Each named move below is a turn or a mirror, shown by a few rows before and after it. Which moves, in which order, take the first row of each later pair to the second? The first pair is answered.
Q_813 (before -> after):
[-1.80  1.44  0.79 -1.21 -0.54  1.85  2.22  1.95]  ->  [ 1.09 -1.31 -0.01  0.87 -2.91  0.99 -2.43  1.24]
[ 1.25 -0.27 -1.68 -0.75  0.52 -0.76 -0.49 -2.02]  ->  [ 0.38  0.64 -1.38 -1.40  1.15 -0.54  0.92 -1.78]
[-1.45 -0.24 -0.31 -1.83  3.68  1.83  3.94  0.74]  ->  [ 2.85 -4.27 -1.44  1.34  0.41  0.45 -2.85 -0.45]
[-0.89  0.93  0.32 -0.42 -0.29 -0.39 -0.26 -0.70]  ->  [-0.39  0.40  0.14 -0.27 -0.55 -0.58 -0.93 -0.82]
Q_148 (before -> after):
[-1.59  1.73  0.88 -0.17 -0.66  0.42  0.91 -0.43]  ->  [ 0.22  0.84  0.94  0.72 -0.74 -1.13 -0.79 -1.73]
[-1.33  0.49 -0.72 -0.93  0.35  1.77  2.81  1.71]  ->  [ 2.41 -1.61 -0.58  1.17  0.18 -1.87 -1.22 -1.26]
[ 0.25  2.41  1.86  0.33 -0.77 -2.15 -0.06 -1.28]  ->  [-0.69  3.04  1.73 -0.34 -0.74 -1.13  1.04 -0.41]
Q_616 (before -> after):
[-1.98 -0.26  0.30 -1.33 -0.58 -0.22 -0.46  0.71]  ->  [-1.59 -1.14 -0.05 -1.54  0.30 -0.13  0.04  0.90]
[-1.16  1.27 -0.46  0.52 -0.05  0.73 -1.66  1.35]  ->  [-1.50  0.99 -0.75 -0.02  0.90  1.23 -0.52  1.60]
[ 0.55  2.50  1.21  0.27 -3.65 -0.49 -1.53 -1.13]  ->  [-1.46  3.15  1.01 -1.57 -0.85  1.08  2.80  0.10]
Q_461 (before -> after):
[ 1.02  0.56 -0.34  0.86 -1.43 -0.51 -2.40 -1.19]  ->  [ 0.76 -1.74 -1.73  0.10  0.15  2.03 -0.58  0.76]
[ 0.94  0.30  0.91  0.73  1.16 -1.27 -1.44 -1.28]  ->  [ 1.32 -1.87 -0.16  0.39  2.05  0.14 -0.80  0.04]
[ 0.43  0.82  1.04  0.14  0.51 -1.24 -0.30 -0.98]  ->  [ 1.11 -1.41  0.08  0.31  0.49 -0.46 -0.87 -0.31]
Then:
(2 to 3 moves a pair)
[-0.34  0.49  1.70 -1.42  0.16 -0.81 -0.06 -0.62]  ->  [-0.37 -0.52  1.21 -1.85  0.90 -0.02  0.71  0.13] => Q_616, Q_616, Q_148
[ 2.08 -1.30 -1.64 -0.48  0.54  0.40  0.69  2.15]  ->  [ 0.04  2.07 -0.56 -0.93 -0.88  0.48  1.53  2.52] => Q_616, Q_616, Q_616
[ 0.07 -0.95 -0.55  0.33 -0.54  1.97 -0.93  1.68]  ->  [-0.79  1.72  0.91 -0.47  1.57 -0.36  1.41 -0.31] => Q_461, Q_148, Q_813
[-1.40  2.69  0.63 -1.72  0.73  1.86  3.50  0.21]  ->  [-1.61  2.47  0.37 -1.62 -0.16  2.67  3.06  0.91] => Q_813, Q_616, Q_616
[-1.76  1.36  0.21 -1.31  1.20  1.27  3.18  0.70]  ->  [ 0.54  2.08  1.38  0.60 -0.63 -2.63 -0.85 -2.40] => Q_148, Q_616
[-1.12  2.12  0.02 -0.79  1.29 -0.43  1.07 -0.96]  ->  [-0.74  1.71 -0.09 -0.65  1.69 -0.79  0.99 -1.31] => Q_148, Q_616, Q_148
[-0.94  0.85  1.37 -1.09  3.77 -0.17  3.03 -0.51]  ->  [ 2.55 -3.16  0.08  1.59  0.30 -0.32 -3.11 -0.62] => Q_813, Q_461, Q_616
[-0.64  1.84  1.38 -0.15 -0.96  0.25 -0.76 -0.51]  ->  [ 0.16 -1.40 -0.26 -0.60  0.86  2.06  0.61  0.84] => Q_616, Q_813, Q_461
[ 0.95 -1.19 -0.77 -0.99  2.88  0.29  2.12  0.87]  ->  [-1.23  1.81 -0.20 -0.72 -1.24  1.98  0.66  2.48] => Q_813, Q_616, Q_148
[-1.45 -0.59 -1.11 -1.47  2.01  2.10  2.90  1.84]  ->  [-2.86  3.35  0.48 -0.83 -1.57  1.28  0.91  1.41] => Q_148, Q_616, Q_148
[-1.42 -1.40 -0.92 -0.65  2.97  0.86  1.24  0.54]  ->  [-0.53  0.23  0.14  1.30 -1.42 -0.90 -3.41 -0.69] => Q_616, Q_616
[ 2.08 -0.72  0.82  0.33  0.78 -1.34 -1.65 -1.04]  ->  [-0.93  2.69  1.67 -0.71 -0.45  0.01  0.15  0.28] => Q_616, Q_148
[ 0.26 -1.91 -1.47 -0.03 -2.02  2.15 -1.65  2.00]  ->  [ 1.50 -3.46 -1.75  0.04 -0.08  1.01 -1.33  1.07] => Q_813, Q_616, Q_148
[-0.38  2.28 -0.15 -1.46  1.93 -0.35  2.01 -1.34]  ->  [ 2.30 -0.35 -0.77  0.25  0.97 -1.56 -1.34 -2.33] => Q_616, Q_616
[ 1.37 -1.84 -0.34 -0.38  0.23 -1.53 -0.57 -0.65]  ->  [ 0.90 -2.33 -0.95 -0.73  0.11  0.10  0.06  0.75] => Q_148, Q_616
[-2.18  4.41 -0.36 -0.26 -1.91  1.33  1.60  0.37]  ->  [ 1.08  0.53 -1.59  1.91 -3.79  0.79 -3.10  0.00] => Q_148, Q_461, Q_616
[-0.69  1.15  0.68 -0.57 -0.18 -0.27  0.16 -0.08]  ->  [ 0.55 -1.15 -0.08 -0.36  0.84 -0.23 -0.10 -0.23] => Q_616, Q_616
[-2.22  1.68  0.05 -1.47  0.09  1.86  2.65  1.44]  ->  [ 1.52 -3.51 -1.50 -0.19  2.02  0.57  0.59  0.19] => Q_148, Q_461
[ 0.18 -1.04 -0.23 -0.31  0.89  1.19  0.80  1.50]  ->  [ 0.41  0.21  0.46  0.68 -1.42  0.19 -1.55  0.78] => Q_616, Q_616
[-0.27 -0.85 -1.18 -0.53  1.25  1.67  1.21  1.53]  ->  [-0.96  0.42 -0.62 -0.73  1.41  1.05  1.99  0.92] => Q_616, Q_461
[-0.71  0.65  0.55 -0.92  2.73 -1.15  3.08 -0.75]  ->  [ 0.09  1.88  1.25  1.28 -1.82 -2.20 -1.86 -1.49] => Q_813, Q_616
[-0.24  1.02  0.26 -0.67  2.08 -2.85  0.41 -2.49]  ->  [-1.07  1.75  0.39 -0.89  1.81 -2.44  0.98 -2.23] => Q_813, Q_616, Q_616
[-1.32  1.66  0.35  0.37  0.05  0.34  0.62 -0.82]  ->  [ 0.55 -1.36 -0.73  0.87  1.07  0.13  0.05 -1.04] => Q_616, Q_616
[-0.88  0.50 -0.32 -0.81  0.32  1.47  1.63  0.96]  ->  [-0.93  2.17  0.73 -0.61  0.13 -0.28  1.04 -0.42] => Q_148, Q_616, Q_616
[-1.83  1.47 -0.01 -0.39  0.45 -0.09  2.54 -0.23]  ->  [-2.11  1.47 -0.28 -0.42 -0.11  0.61  2.54  0.48] => Q_813, Q_616, Q_616
[ 0.34 -2.14 -0.86 -0.62  0.55  2.44  0.30  1.35]  ->  [ 1.88 -1.33  0.32  0.03  1.75 -1.34 -0.59 -1.72] => Q_148, Q_461, Q_148
[-1.61  1.63  0.23 -1.29  0.54  1.07  2.24  0.50]  ->  [-1.39  2.47  0.90 -1.21  0.47 -0.26  1.87 -0.47] => Q_461, Q_616
[ 0.16  2.00  0.67 -0.34 -0.33 -1.47  0.24 -1.35]  ->  [ 0.96 -0.39 -0.27 -0.62  1.74 -1.02  1.19 -1.03] => Q_616, Q_616
[ 0.95 -3.21  0.97 -1.06  1.58 -0.84 -0.01 -0.52]  ->  [-1.45  1.19  2.53 -0.81 -2.53 -0.53 -1.16  0.13] => Q_616, Q_148, Q_461
[ 0.99 -2.52 -1.62 -0.14  3.52  1.87  0.47  1.25]  ->  [ 2.18 -1.29 -0.71  1.70 -0.20 -0.25 -4.20 -0.44] => Q_148, Q_616
[ 0.10  0.76  0.38 -0.75  3.68 -3.31  2.64 -0.86]  ->  [-0.17  2.29  1.15 -0.15  2.10 -4.13  1.53 -1.49] => Q_616, Q_616, Q_813
[ 0.29  0.93  1.47  1.09 -2.51 -0.32 -0.80  1.14]  ->  [-0.43  1.66  1.50  0.56 -2.25  0.27  0.34  1.62] => Q_148, Q_813
[ 0.83 -1.60  0.25  0.72 -0.42 -1.18 -1.38 -0.43]  ->  [ 0.46 -2.55 -0.31 -0.07  1.05 -0.15  0.45  0.36] => Q_461, Q_148
[ 0.36 -1.55 -0.53 -0.28  1.39  0.29  0.51 -0.13]  ->  [-0.98  1.48  0.54 -0.13 -1.22  0.23 -0.72 -0.07] => Q_616, Q_616, Q_148
[ 1.08 -0.04  1.48  1.26  1.68 -1.03  0.59 -1.65]  ->  [-0.26  1.99  2.13  1.24 -0.22 -0.54  0.42 -1.22] => Q_461, Q_616, Q_616
[ 1.58 -0.87 -0.39  0.88 -0.81  1.23 -0.23 -1.29]  ->  [ 0.83  0.35  0.09  0.11  0.78  0.45  1.54 -1.89] => Q_813, Q_148, Q_813
[ 0.15 -1.09 -0.62  0.59 -2.62  0.82 -2.27  1.36]  ->  [ 1.62 -2.15 -0.52  0.91 -0.87 -1.33 -2.38 -0.34] => Q_616, Q_616, Q_148
[-0.77  0.40  2.53 -0.81  0.95 -1.50 -1.19 -1.92]  ->  [-0.07 -1.05  1.96 -0.74  2.08 -1.30 -0.92 -1.89] => Q_616, Q_616, Q_616
[-0.75  2.09  0.64  0.09 -2.37  2.09 -0.02 -0.20]  ->  [ 1.25 -1.51 -0.48  0.71 -1.72  2.06 -1.41 -0.24] => Q_616, Q_813
[-0.57  0.77 -0.08 -0.72  1.86 -0.17  0.99  0.75]  ->  [-0.81  1.78  0.11 -0.09 -0.89  0.03 -0.93  0.99] => Q_813, Q_616, Q_148
[-1.74  0.58 -0.18 -1.08 -0.61  2.08  1.22  2.02]  ->  [ 0.95  0.08  0.81  0.08  1.55 -2.71 -0.27 -2.15] => Q_148, Q_813, Q_148
[-0.96  2.80  1.67  1.94 -0.50 -0.59  0.93 -1.16]  ->  [-1.52  0.57  0.14  1.58 -1.35  2.65  1.27  1.57] => Q_461, Q_148
[ 0.90 -1.66  0.11  0.70  2.26 -0.62  0.15  0.16]  ->  [ 0.18 -0.78  0.28  1.46 -1.07  0.67 -1.91  1.30] => Q_616, Q_148, Q_813
[ 0.02  2.65  2.46  0.77 -1.61 -2.38 -0.87 -0.80]  ->  [-0.78 -1.21 -0.16 -0.26 -1.37  2.50  0.71  3.46] => Q_461, Q_148
[ 0.29 -2.56 -0.65 -1.32  1.34  0.63  0.00  0.65]  ->  [-0.07 -0.28  0.71 -1.48  2.14 -1.49  0.60 -1.14] => Q_461, Q_616, Q_461
[ 0.80 -2.00 -1.58  1.95 -0.06  0.70 -1.76 -0.38]  ->  [-1.63  1.54 -0.44  1.53 -2.00  1.54 -1.14  0.47] => Q_616, Q_148
[ 1.15 -0.52 -0.85  0.28  2.45 -2.21  0.11 -1.64]  ->  [-1.96  2.42 -0.33 -0.78  0.79  0.17  1.93  0.56] => Q_616, Q_148
[-2.72  2.18  0.58 -1.77  1.00  1.72  3.55  1.27]  ->  [-0.77 -2.82 -1.62 -0.95  0.73  3.47  1.69  2.65] => Q_813, Q_461
[ 0.24  0.87  0.51 -0.03  0.02 -1.68 -1.34 -0.13]  ->  [-0.27 -0.68 -0.67 -0.72  0.55  0.83  0.04  1.94] => Q_461, Q_148
[-0.27  2.03  1.14  1.54  0.19 -1.58 -1.04 -1.27]  ->  [ 0.35 -1.89 -1.15  1.64  0.10  1.46 -1.31  1.32] => Q_148, Q_813, Q_461
[-2.08  2.96  0.20 -0.62  0.14  0.56  2.16 -0.55]  ->  [-0.37  2.35  0.36  1.05 -2.13 -0.91 -1.59 -1.59] => Q_813, Q_616, Q_148
[ 0.01 -2.16 -1.49  0.22 -0.61  2.39 -0.48  2.33]  ->  [-0.04 -2.22 -1.23 -0.52  2.28  1.37  1.96  1.41] => Q_461, Q_616
[-0.49  1.94  1.03 -0.85  1.33 -1.14  1.29 -1.23]  ->  [ 0.43  0.68  0.74 -0.46  1.90 -1.67  0.98 -1.57] => Q_148, Q_616
[ 0.90 -1.81 -0.52  1.26 -1.63 -0.31 -2.05 -0.09]  ->  [ 0.37 -2.44 -0.96 -0.11  1.76  0.31  1.62  0.36] => Q_813, Q_616
[-0.31 -3.17 -1.16  0.02 -0.79  3.13  0.36  2.77]  ->  [-1.31  0.45  0.39  0.65 -4.07  2.16 -1.61  2.24] => Q_148, Q_616, Q_148
[ 0.74  1.58  0.63  0.75 -1.95 -1.52 -2.20 -0.23]  ->  [-0.42  0.75  0.04 -1.42  2.29 -0.17  2.65  0.83] => Q_813, Q_616
